Small tables with named rows and columns. After each table, cells are looked up by row and column.

Binune.tsv
	Dukodu	Rimok	Pof	Lof	Gisesu	Ketizuk	Foza	Giror
Pizake	0	-19	0	-19	-13	-25	-14	-2
Beg	-19	13	-26	-15	-8	2	-8	-8
Tola	-6	-20	-8	-7	28	-20	20	-12
Gef	-8	-16	-23	-6	3	-26	-3	-4
Nemitu	-2	5	0	3	-52	4	-37	-2
Gozu	1	31	36	3	-24	53	-28	-5

What is the Giror of Pizake in Binune? -2
What is the Giror of Beg in Binune? -8
What is the Gisesu of Pizake in Binune? -13
What is the Dukodu of Gozu in Binune? 1
What is the Dukodu of Tola in Binune? -6
What is the Lof of Gef in Binune? -6
What is the Ketizuk of Gef in Binune? -26
What is the Rimok of Tola in Binune? -20
What is the Foza of Gef in Binune? -3
What is the Giror of Gef in Binune? -4
What is the Ketizuk of Pizake in Binune? -25
What is the Ketizuk of Beg in Binune? 2
What is the Rimok of Gef in Binune? -16
What is the Lof of Tola in Binune? -7
What is the Pof of Nemitu in Binune? 0
What is the Rimok of Beg in Binune? 13
What is the Dukodu of Gef in Binune? -8
What is the Gisesu of Gozu in Binune? -24
What is the Foza of Tola in Binune? 20

Table Guromuz
      Dip  Pitemep  Seguf  Dov  Fuz  Motika
Guv   0.4      1.0    0.6  0.6  0.7     0.7
Sez   0.9      0.3    0.7  0.7  0.6     0.6
Lita  0.5      0.8    0.7  0.8  0.7     0.5
Rut   0.6      0.7    0.7  0.7  0.6     0.5
Gika  0.9      0.1    1.0  0.9  0.5     0.1

Dov of Rut is 0.7
Dov of Gika is 0.9
Motika of Rut is 0.5
Motika of Sez is 0.6
Fuz of Gika is 0.5
Dip of Sez is 0.9
Pitemep of Sez is 0.3
Dip of Lita is 0.5
Seguf of Rut is 0.7
Pitemep of Lita is 0.8
Motika of Gika is 0.1
Seguf of Lita is 0.7
Row with the largest Dov: Gika

Table Kifudil
fields: Rasubu, Dod, Nal, Pif, Lur, Tifiv, Kugoke
Dogevi: [3969, 7412, 3679, 6853, 9516, 3389, 7007]
Vitame: [4215, 7732, 7139, 9815, 9474, 3882, 8187]
Novab: [6963, 4192, 4167, 3498, 5122, 7951, 1652]
Pibos: [6027, 5519, 4708, 5602, 8149, 6770, 3655]
Ven: [6254, 4439, 4542, 3582, 1516, 6234, 3151]
Karige: [7220, 3893, 5768, 4121, 2638, 8084, 1929]
Zetoten: [5839, 5083, 1811, 2805, 6984, 6220, 2633]
Big: [6973, 4524, 6530, 5605, 4856, 7982, 2753]

Nal of Novab is 4167
Dod of Zetoten is 5083
Rasubu of Dogevi is 3969
Nal of Pibos is 4708
Dod of Ven is 4439
Kugoke of Dogevi is 7007
Kugoke of Vitame is 8187
Tifiv of Zetoten is 6220

Sudekop =
	Sike	Nipofo	Lumanos	Zodonu	Kov	Fen
Dutalo	176	61	136	128	128	191
Dagagag	110	108	79	135	140	69
Loba	109	106	91	99	117	94
Gop	167	69	119	129	134	145
Gega	104	108	93	85	108	122
Tedipo	84	132	86	88	112	129
Pas	114	101	98	81	104	102
Fuda	164	71	119	131	133	151
Tig	96	117	87	82	111	135
Demuz	139	86	100	120	128	89
Rut	192	48	147	112	121	193
Nuv	96	118	82	88	124	133
Safipen	144	87	109	144	138	150
Rakana	199	33	153	74	99	142

Safipen, Kov => 138
Gega, Nipofo => 108
Rakana, Nipofo => 33
Rakana, Fen => 142
Rut, Fen => 193
Dutalo, Kov => 128
Dutalo, Fen => 191
Gega, Lumanos => 93
Safipen, Lumanos => 109
Gop, Zodonu => 129
Gega, Kov => 108
Fuda, Zodonu => 131
Tig, Zodonu => 82
Demuz, Kov => 128
Loba, Fen => 94
Loba, Nipofo => 106
Tig, Lumanos => 87

Piduz:
         Vofemu  Tok  Mafa  Gav  Bemur  Zezete  Bulo
Farabam      94   90    86  100     94      86   168
Nev          88  101   101   84     53      91    14
Mas          90   94    96   93     71      92    27
Riv          90   90    91   92     69      91    85
Masebug      90   91    94   94     85      92    34
Kasuga       91   97    94   93    116      90    81
Rin          91   92    90   94    116      90   101
Movu         91   88    85  101     96      87   158
Kib          94   83    85   90    243      96   102
Pudur        94   81    83   93    231      97   113
Nifezul      95   85    81  104     93      85   206

What is the Gav of Kib in Piduz?
90
What is the Zezete of Nifezul in Piduz?
85
What is the Vofemu of Farabam in Piduz?
94
What is the Tok of Kib in Piduz?
83
What is the Mafa of Movu in Piduz?
85
What is the Vofemu of Rin in Piduz?
91
What is the Mafa of Masebug in Piduz?
94
What is the Zezete of Masebug in Piduz?
92
What is the Bulo of Nev in Piduz?
14
What is the Vofemu of Nev in Piduz?
88
What is the Tok of Mas in Piduz?
94
What is the Mafa of Farabam in Piduz?
86

Fomato:
|  | Vof | Gasab | Fuzo |
|---|---|---|---|
| Vur | 0.12 | 0.53 | 0.56 |
| Vizef | 0.17 | 0.34 | 0.05 |
| Sosazis | 0.80 | 0.25 | 0.49 |
| Kav | 0.37 | 0.26 | 0.70 |
| Pipavov | 0.79 | 0.18 | 0.14 |
| Vipa | 0.70 | 0.26 | 0.67 |
| Kunonup | 0.06 | 0.09 | 0.53 |
| Dev | 0.60 | 0.56 | 0.79 |
| Vekebup | 0.49 | 0.54 | 0.60 |
| Duluvup | 0.53 | 0.36 | 0.27 |

Kav, Gasab: 0.26
Sosazis, Vof: 0.80
Sosazis, Fuzo: 0.49
Vipa, Fuzo: 0.67
Pipavov, Gasab: 0.18
Vizef, Gasab: 0.34
Which row has the largest Fuzo? Dev

Kub =
,Vekal,Zut,Zur,Panebi,Vor,Zubolaz,Pov,Tozo,Lem
Bet,182,133,190,76,139,63,94,134,134
Fosizad,188,157,132,64,93,107,101,142,107
Tazuma,176,146,124,81,103,101,108,148,114
Muz,170,136,140,84,109,88,72,163,158
Mosili,169,135,126,89,110,95,105,154,131
Lib,163,132,156,91,77,88,102,150,157
Vukeden,144,145,103,139,147,91,118,162,77
Zis,165,143,123,78,104,100,104,150,124
Feduve,120,250,227,51,84,64,124,111,149
Rud,165,134,127,88,106,94,105,153,131
Luvaf,162,128,124,102,120,89,108,158,148
Bez,140,125,98,72,95,65,116,109,100
Vis,173,131,147,82,106,88,77,167,157

Vor of Fosizad = 93
Pov of Lib = 102
Zubolaz of Fosizad = 107
Zubolaz of Muz = 88
Pov of Bet = 94
Pov of Vukeden = 118
Zut of Muz = 136
Pov of Rud = 105
Panebi of Vis = 82
Panebi of Tazuma = 81
Panebi of Feduve = 51
Vekal of Fosizad = 188
Vor of Feduve = 84
Lem of Mosili = 131
Vor of Bez = 95
Tozo of Fosizad = 142
Zut of Fosizad = 157
Row with the largest Zut: Feduve

Fadu:
|  | Bedibud | Nepes |
|---|---|---|
| Tof | 206 | 76 |
| Pasi | 93 | 34 |
| Revuva | 75 | 141 |

Revuva, Nepes -> 141
Pasi, Nepes -> 34
Revuva, Bedibud -> 75
Pasi, Bedibud -> 93
Tof, Bedibud -> 206
Tof, Nepes -> 76
Row with the largest Bedibud: Tof

Bibabo:
	Setu	Bab	Pasutur	Det	Zevigof	Rer
Fenu	55504	9969	15166	-7942	3714	21571
Fif	45403	49907	11680	-21312	29231	26600
Dul	88920	20248	40733	-32686	-49717	30349
Buk	53506	7401	1142	50581	27682	-46629
Las	39367	48433	-421	16841	51919	-15501
Sak	29284	-48926	18427	-7198	-13338	44606
Sab	21042	-20866	-12395	72681	53549	-52853
Dupesev	20265	-48484	15492	-9980	-4410	50977
Gufo	98191	23060	35226	-17217	-43213	11296

Las, Rer: -15501
Gufo, Bab: 23060
Dul, Setu: 88920
Dupesev, Setu: 20265
Gufo, Zevigof: -43213
Dul, Rer: 30349
Fif, Setu: 45403
Dupesev, Zevigof: -4410
Sak, Rer: 44606
Gufo, Rer: 11296
Sab, Rer: -52853
Buk, Bab: 7401
Fenu, Rer: 21571
Dul, Bab: 20248
Buk, Zevigof: 27682
Sab, Pasutur: -12395
Buk, Pasutur: 1142
Which row has the largest Rer? Dupesev

Fam =
cols = Tof, Nem, Fili, Lala, Kas, Sosabo
Tonezig: [-12.7, 47.3, 63.0, 19.9, -36.0, 81.6]
Vid: [11.4, -7.7, 51.6, -21.0, 31.5, -39.9]
Sil: [9.0, 36.0, -68.3, -21.7, -68.8, 3.6]
Lidame: [44.3, -10.9, 0.4, -28.5, 42.5, -53.3]
Poz: [-27.0, 9.5, -48.8, -18.9, -39.1, 82.3]
Dagemar: [-15.8, 13.2, -41.9, 15.3, 3.1, 68.1]
Lavokev: [-6.4, 37.0, 90.4, -31.3, 15.4, 19.4]
Boz: [4.1, 23.9, -18.6, -5.4, -33.5, 5.8]
Satib: [-24.6, 18.0, -27.2, -61.9, 20.3, -11.5]
Fezeti: [-46.6, 62.6, -3.0, -26.0, 14.6, 38.3]
Gevo: [0.6, 24.2, -60.9, -32.3, -64.5, 21.9]
Kuz: [-36.0, 46.3, -48.3, -36.5, 6.4, 61.0]
Diga: [23.4, -33.4, 36.1, 8.6, -8.4, 28.1]

Kas of Satib: 20.3
Kas of Diga: -8.4
Nem of Vid: -7.7
Lala of Kuz: -36.5
Tof of Kuz: -36.0
Lala of Fezeti: -26.0
Fili of Sil: -68.3
Sosabo of Gevo: 21.9
Kas of Gevo: -64.5
Sosabo of Vid: -39.9
Sosabo of Tonezig: 81.6
Nem of Sil: 36.0
Tof of Dagemar: -15.8
Kas of Poz: -39.1
Fili of Boz: -18.6
Which row has the largest Lala? Tonezig

